One vector is turned by the same rotation once a tick. Each row is the vector after some number of ticks, and that number follows the row.
The counts run from 0 to 545.
[114 122  98 103 128 115 156 161 187 141 133 131 119 160 109 147 155 133
 138 150 156 115 113 178 109 139 136 143 143 170 123 125 173 122 170 123
 131 163  84 120 163 122 166 138 151 117 114 160 108 127 150 164 185 144
 101 101  97 112 128  68 132 145  94 113 147 152 114  78 137  94] | 534
[174 122 115 143  84  96 126 140 133 100 181 108 102 110 114 130 126 107
 157 128 141 134 134 134 131 125 133 117 161 148 131  87 140 121 156 119
 179 115  78 104 145 118 119 198 130  97 133 122 103 163  92 140 129  91
 121  68 137 103 134 115  93 136 160 155  98  70 111  97 114 104] | 101
[130  86 110 104 155 134 107 152 176 147 141  96 131 150 111 159 164 138
 113 158 182  98 107 132 138 161  98 133 130 188  80  89 132 110 138 107
 137 128  99 119 191 117 146 130 150 128 138 138  81 133 124 136 162  96
 103 106  98 121 135  95 148 139  86 119 151 131 120  84 124  94] | 368
[115 108 130 165 116  99 133 122  93 161 209 118 122  99 115  87 117 124
 147 139 149 100 117  98 152 110 112 117 127 115 105  91 123 140 203 146
 166 104 130  96 159 128 120 159 115 131 161 115  79 127 129 129 157 111
 126 113 136 136 122  95 131 139 121 187 115  76 106 143  83 103] | 43
[132  83 120 122 124 144  92 132 113 108 186 122 112 135  87 112 117 132
  67 149 141 137 124 122 146  87 118 133 132 111 146 126 120 138 164 127
 187 130 139 142  98 108 116 154 164  87 125 105 104 114 120 132 169 114
 111  74 132 114 108  67 108 141 178 137 105  66 145 141 106 156] | 161
[166  77 121 134 130 106 102 131 120 102 195 114 111 135  94 126 115 119
 101 162 150 119 123 107 146 141  92 128 145 161  98  71 130 125 157 134
 204 101 124 127 147 112 139 145 135  94 145 109  86 121  86 132 126  73
 112  71 123 121 117 106  97 150 135 144 122  69 132 118 137 114] | 327
[ 90 140 104 113 108 124 149 127 142 127 150 125 124 116 122 109 168 111
 105 144 164 132 120 169 107  75 172 137 160  89 192 151 128 139 193 115
 129 139 111 129 109 127 112 167 162 102 137 136 122 122 153 145 191 170
  88  87 137  93 134  74 131 151 154 136 142 105 123 107  84 128] | 350
[101  92 114  86 138 102 130 136 186 121 164 120 112 157  76 153 163 122
  98 132 147 105 108 175 120  96 143 146 144 153 136 132 175 119 154 116
 145 165 111 134 133 102 149 129 152 111 113 163 122 126 134 171 172 147
  85  97 124 120 110  78  97 161  92 121 145 136 143  72 136 121] | 408
[133 146 112 157 128 130 114 144 101 142 151 129 133 111 151  96 143 120
 129 172 173 136 113 110 120 142  98 115 147 124 132  87 116 163 199 125
 150  94 112 113 156 120 126 179 154  95 164 108  90 117 149  94 177 110
 121  85 130 113 157  77 156 121 170 160 110  87  96 117  84 103] | 261
[107 120 105 140 128 151 111 145 123 169 143 132 135 127 158  99 140 130
 101 172 185 132 130 102 116 145  81 116 145 156  97  95 103 150 166 102
 154 111 107 108 166 130 137 140 139 115 170  98  44 112 139 107 155  87
  88 100 109 132 126  78 184 127 131 143 140 105 101 137  89 137] | 425
[144  95  98 121 159 137  92 148 126 131 159 147 119 170 100 140 122 135
  87 183 152 139  89 149 139 129  95 128 127 158 124  98 133 130 150 133
 181 140 123 164 118 108 159 127 177  64 114 114 117 101 164 130 185  98
 104  90 104 125 116  52 126 124 141 124 118 111 132 114 131 129] | 29
[143 114  98 120  94 130 151 133 162 113 130 104 125 114 149 129 163 117
 131 148 191 125 148 142 100 145 138 133 173 167 123 114 125 116 150  94
 142 122  70 107 186 138 127 161 129 121 163 130  69 146  88 130 137 104
  81  81 116  92 136 119 142 158 122 127 169 112 103  87 114 102] | 361
[120 118  81 133 139 137 146 151 124 169 142 164 120 164 133 118 122 134
 111 178 165 149 100 173 138 112 119 131 127 148 144 116 125 130 144 133
 164 173 103 148  99 135 158 128 161  80 106 116 101 107 182 137 168 119
  82 112  83 118  95  34 146 128 127 136 144 127 112 148 113 142] | 251
[107  92 100 146 164 134 137 136 104 190 170 129 139 139 137 114 141 136
 116 169 191  99  93 133 164 129 104 130 103 145 100 103 110 114 168 139
 146 139 136 127 162 145 144 116 135 129 142 124  71 115 158 125 172 123
  98 132  88 127 106  79 172 147  75 156 153 124 112 146 100  97] | 81
[100 116 129 123  85 102 143 142 175 156 175  90 117 106 105 123 156 135
 161 105 138  93 136 133 123  98 138 125 139 145 112 126 142 121 177 103
 123 136  85  72 162 116 107 179 119 172 150 154  84 173 109 159 164 134
 121 108 134 121 129 101 119 147 107 167 124 108 108  95  91  97] | 399
[149  89  81 126 140 125 121 163 157 172 153 136 120 166 115 155 120 147
 127 166 164 116 102 158 156 146 101 133 107 193  87  96 128  97 125 116
 158 164  88 125 152 128 156 128 142 115 110 128  82 143 144 149 153  91
 100 119  71 126  96  63 136 129  96 132 131 131 122 121 134 101] | 372
[157  74  92 143 144 146 107 123 118 135 172 113 131 129 133 130 121 124
  94 170 193 115 116 106 163 146  90 124 121 154  95  83  91 104 127 118
 171 110 120 127 163 137 128 132 134 108 152  96  61 123 102 111 131  79
  99  97 100 107 114 103 144 146 121 141 146  87 120 137 111 109] | 202
[113 105 115 111 129 139 127 142 139 139 154 137 115 141 129 105 128 137
  90 171 171 131 150 109  98 147  95 135 163 169 106 107 129 156 159 105
 173 129 106 114 159 139 160 126 136 105 167 111  38 100 118 122 132  88
  73  84 111 135 103  75 152 158 127 126 164 107 111 132 121 156] | 73
[163 108 118 148 131  94 130 142 139 122 174 111 124 127 121 132 140 121
 154 161 168 104 118 121 138 173 109 134 145 167  90  70 144 122 175 140
 171 110 101 113 206 125 161 158 125 116 148 140  86 130  97 134 144 101
 127  87 114 112 145 111 122 160 103 146 135  98 107  91 132  70] | 491
[118  95 102 107 136 155 109 129 133 119 133 129 129 143 136 128 149 121
  50 177 196 137 129 132 111 121 108 136 164 136 146 115 110 133 143  99
 165 121 112 144 129 126 133 132 161  76 152 103  77  96 125 115 150 101
  66  75 121 107 118  84 152 152 153 110 154 103 131 125 110 148] | 419
[165 111 118 133  79 116 109 139 153  98 175 101 104 114 110 128 134 121
 140 130 145 133 142 123 126 124 133 114 162 148 133 100 125 114 157 115
 167 114  77 106 150 108 107 205 134 110 142 119  93 164  86 140 143  89
 125  67 135  97 133 109  90 139 175 144 104  69 111 100 108 104] | 102
[162 123  93 122 127 105 132 139 145  98 143 144 110 157 129 133 134 108
 110 183 165 142 117 151 101 152 114 133 179 174 137  86 147 142 149 118
 191 129  83 142 144 121 169 146 145  54 133 117 102 107 125 129 142  84
  77  75 118 114 121  85 116 149 137 114 146 106 119  92 153 119] | 194
[128  96 134 113 126 104 106 159 177 144 179  91 115 129  69 147 155 151
 146 117 130  92 110 137 141 128 115 137 118 158  88 106 155 119 171 137
 146 131 113  99 175  97 125 169 143 162 125 160 107 158 115 159 188 127
 155  91 123 116 141  88 102 134 114 142 103 112 124  83 110  80] | 274
[142  98  85  92  90 120 145 118 168 103 152 118 108 146 107 143 144 106
 107 136 162 142 133 181 115  90 163 135 178 149 164 125 140 109 123  88
 164 165  73 131 104 123 119 158 142  81 117 131 113 146 112 156 137 110
  70  82 130  99 106  88  97 152 138 122 147 108 133  96 131 135] | 63
[136  94 126 120 119  86 131 158 170 131 192 111 104 143  66 141 130 145
 155 120 116 100 112 157 148 114 134 130 115 157  98 108 170 113 163 141
 159 153  99 104 153 105 144 162 130 141 107 156 107 160 123 179 170 128
 140 100 104 124 112  78  90 146 100 141 110 108 126  96 129  92] | 276
[119 150  85 153 112 128 171 123  99 134 147 153 127 115 169  86 139 105
 117 172 183 148 131 156 105 112 150 131 164 108 170 122 123 143 192 127
 155 137 102 132 137 157 141 151 143  77 152 112  93 106 148 125 155 133
  83  87 116 103 121  87 156 154 138 144 157  99  97 138 100 125] | 131
[105 100 100 112  98 141 116 118 140 136 168 124 106 133 120 107 124 113
  88 148 155 140 140 134 115  80 126 113 173 141 155 121 114 141 135  82
 171 144  92 114  88 118 118 149 133  90 145 102  70 132 122 129 118  83
  49  89 140 131  97  75 129 135 156 148 133  87 128 141 104 178] | 291
[131 127 124 155  95 144 123 141 101 132 175 123 116 107 126  86 123 141
 112 144 141 143 142 115 127 102 120 122 130  98 144 119 110 149 198 141
 167 115 124 106 131 132 118 189 148 108 149 108  91 125 125 124 174 123
 130  76 129 110 124  73 137 133 192 154  98  54 112 148  82 131] | 388
[127 128  90  97 118 130 158 152 173 119 128 124 122 143 119 148 175 129
 118 154 168 132 120 193 102 118 165 150 149 137 162 146 146 113 162 113
 129 165  91 138 149 125 144 158 163 104 111 151 131 139 148 154 196 166
 102  84 105  87 130  74 130 151 125 109 154 136 121  75 119 103] | 186
[135  62 118 105 143 144  82 152 155 140 171  94 122 159  67 160 137 155
  93 136 155 107  98 143 168 111 107 134  91 153 100 107 124  95 137 125
 154 145 132 131 142 102 120 148 164 132 108 135 106 141 127 156 190 118
 136  98  97 121 117  77 108 128 124 122 107 107 155 111 121 109] | 501
[143 121  74 108 136 115 121 130 158 105 126 120 120 152 127 157 161  89
 107 171 196 126  97 178 123 123 144 134 169 152 157  98 136 117 136  96
 153 139  87 152 130 111 129 143 159  69 120 128 133 133 139 129 161 119
  75  84 131  83 137  95 118 135 127 124 145 124 121  65 120  99] | 190
